Rotation paths and how fast each direction turns (deg/step):
Each turn is a multiple of 5 degrees from 10 to 175, or 0.
Each row of a path follows its step; steps can be skipped.

step 1: 1.437 -1.597 -3.335 2.345 1.884 0.410 0.618 0.676 -2.520 2.669 1.281 1.876 -2.080 1.331 -0.719 -0.974 -1.992 -1.283 0.107 1.085 -1.541 -2.385 0.579 -1.569 1.498 0.238 -1.761 -2.733 1.034 2.326 1.499 -3.499 -1.002 1.318 -2.161 2.238
step 2: -2.046 1.121 -3.480 -0.058 0.585 -2.572 0.976 -2.179 3.508 1.413 2.001 2.190 -3.143 0.716 2.612 1.884 1.332 -1.164 -0.827 0.607 1.651 0.116 1.573 0.007 -1.277 1.549 -1.521 -0.550 -0.760 -0.562 -0.519 -2.409 -0.216 3.630 1.736 0.424
step 3: 0.200 0.887 -0.556 -0.164 -2.813 1.400 2.614 2.726 3.321 -0.891 -3.109 0.434 -0.023 2.005 1.117 -0.408 -0.875 0.884 2.883 0.696 2.563 1.882 1.124 1.385 -1.371 -1.351 -3.203 -1.613 -1.382 -1.813 -0.742 -1.046 -3.308 0.022 0.372 0.606
step 4: -0.171 4.248 1.258 -3.577 1.979 1.554 -1.930 1.477 0.834 0.232 -2.093 1.989 1.167 1.267 -1.607 1.823 -1.547 -0.823 0.519 0.078 1.939 0.496 2.384 -0.943 -1.806 0.857 0.062 0.227 0.244 1.338 1.085 -1.242 -1.713 -2.039 -2.854 -3.469
step 5: -0.844 2.922 0.854 -0.227 -2.319 -0.270 -0.886 -3.259 2.221 -0.534 0.390 3.413 4.221 -2.936 -0.860 -0.203 0.918 3.132 -0.481 0.965 -0.872 1.869 -0.118 -1.766 -1.168 -0.135 0.577 0.236 1.113 -1.389 1.137 1.775 2.094 -1.174 -2.417 0.775
step 6: 0.549 -0.370 2.788 -0.082 -0.101 1.123 2.737 0.917 0.079 0.988 0.781 0.963 1.682 -1.075 0.073 -3.684 0.306 0.384 -2.023 -0.577 1.774 2.309 -2.000 0.924 1.245 -0.432 2.911 2.543 -3.430 2.895 -1.066 2.902 0.296 -1.665 -2.082 1.968
step 7: -1.043 -3.034 0.246 -1.567 -1.507 0.965 -1.232 1.259 -3.239 0.767 1.269 0.695 -0.758 -0.462 -1.602 0.513 -1.078 -0.571 -1.238 1.788 -3.215 -0.175 -0.383 2.096 1.522 2.343 2.440 -0.838 -4.141 0.598 0.056 -1.230 3.951 -2.494 0.002 -1.130
step 8: -2.179 -5.692 -0.429 1.559 -0.349 0.208 0.283 -1.787 0.388 -2.752 1.638 0.569 -0.260 1.175 -0.411 1.453 0.538 -1.715 0.265 -2.737 -1.664 1.086 -3.110 -1.614 -1.633 1.726 0.599 1.476 -0.464 -1.461 0.285 1.453 1.429 1.880 2.224 -2.686
step 9: 1.654 -2.072 2.557 1.682 0.796 0.814 1.560 -0.889 -0.110 -1.240 -1.970 -4.502 -1.641 -0.022 -0.903 0.693 -3.112 -0.737 -1.066 0.802 -0.659 -0.029 -2.824 -0.719 1.390 -2.091 -2.635 2.734 -1.109 -1.865 2.314 -2.066 -1.645 1.439 1.468 0.048
step 11: 1.243 2.172 -2.055 3.057 -1.051 0.832 -0.606 1.154 2.159 -1.261 -1.698 -1.193 -1.473 -1.793 1.940 -1.047 1.469 1.780 -0.905 0.541 -0.532 -1.965 2.468 0.363 -0.350 0.478 2.673 0.876 5.080 -2.538 -0.541 2.325 -0.760 0.471 2.218 -0.660
Directions:
0.709 -0.003 -0.154 0.852 -1.070 -0.883 -0.070 0.255 0.622 0.179 0.832 -0.041 -0.093 0.248 -0.739 -0.012 -1.048 0.319 -0.119 -0.855 0.128 0.945 -0.024 0.813 0.924 -0.106 0.357 -0.047 0.319 0.330 0.280 0.421 -1.217 -0.062 -0.011 -0.678 => 130
0.228 0.099 0.410 0.290 -0.087 -0.070 -1.157 0.340 -1.139 0.710 -0.093 -0.261 -0.402 -0.607 0.007 0.192 0.067 -0.275 0.488 -0.594 -0.139 -0.230 1.064 -0.393 -0.175 0.196 0.278 0.035 -1.390 0.632 0.945 -1.105 -0.767 -0.420 -0.521 0.083 => 125
0.287 0.368 0.989 0.851 -0.443 1.382 -0.372 0.459 -0.019 0.521 -0.169 -0.752 -0.226 0.726 0.767 -0.508 -1.067 -0.651 -0.541 -0.278 0.102 0.322 -0.798 -0.315 -0.551 0.260 -0.007 -0.287 0.395 0.058 -0.932 -0.235 -0.049 0.243 -0.722 0.570 => 130
1.070 0.477 0.236 -0.997 0.290 -0.071 0.307 -0.906 0.283 -0.146 0.151 0.798 -0.602 0.644 -0.040 0.120 0.298 0.155 0.449 -0.070 -0.888 0.614 0.343 0.641 -0.953 0.110 0.315 -0.082 -0.382 -0.635 -0.689 0.228 -0.748 -0.561 -1.294 0.497 => 35
0.086 -0.692 -0.134 0.710 1.343 0.652 -0.650 -0.152 0.119 -0.674 0.889 -0.461 -1.238 -0.170 -0.632 -0.687 -0.242 -0.344 0.619 -0.245 -0.743 0.829 0.407 0.304 0.535 -0.464 -0.580 0.506 -0.106 -0.294 -0.043 0.000 0.919 0.191 0.205 0.272 => 40
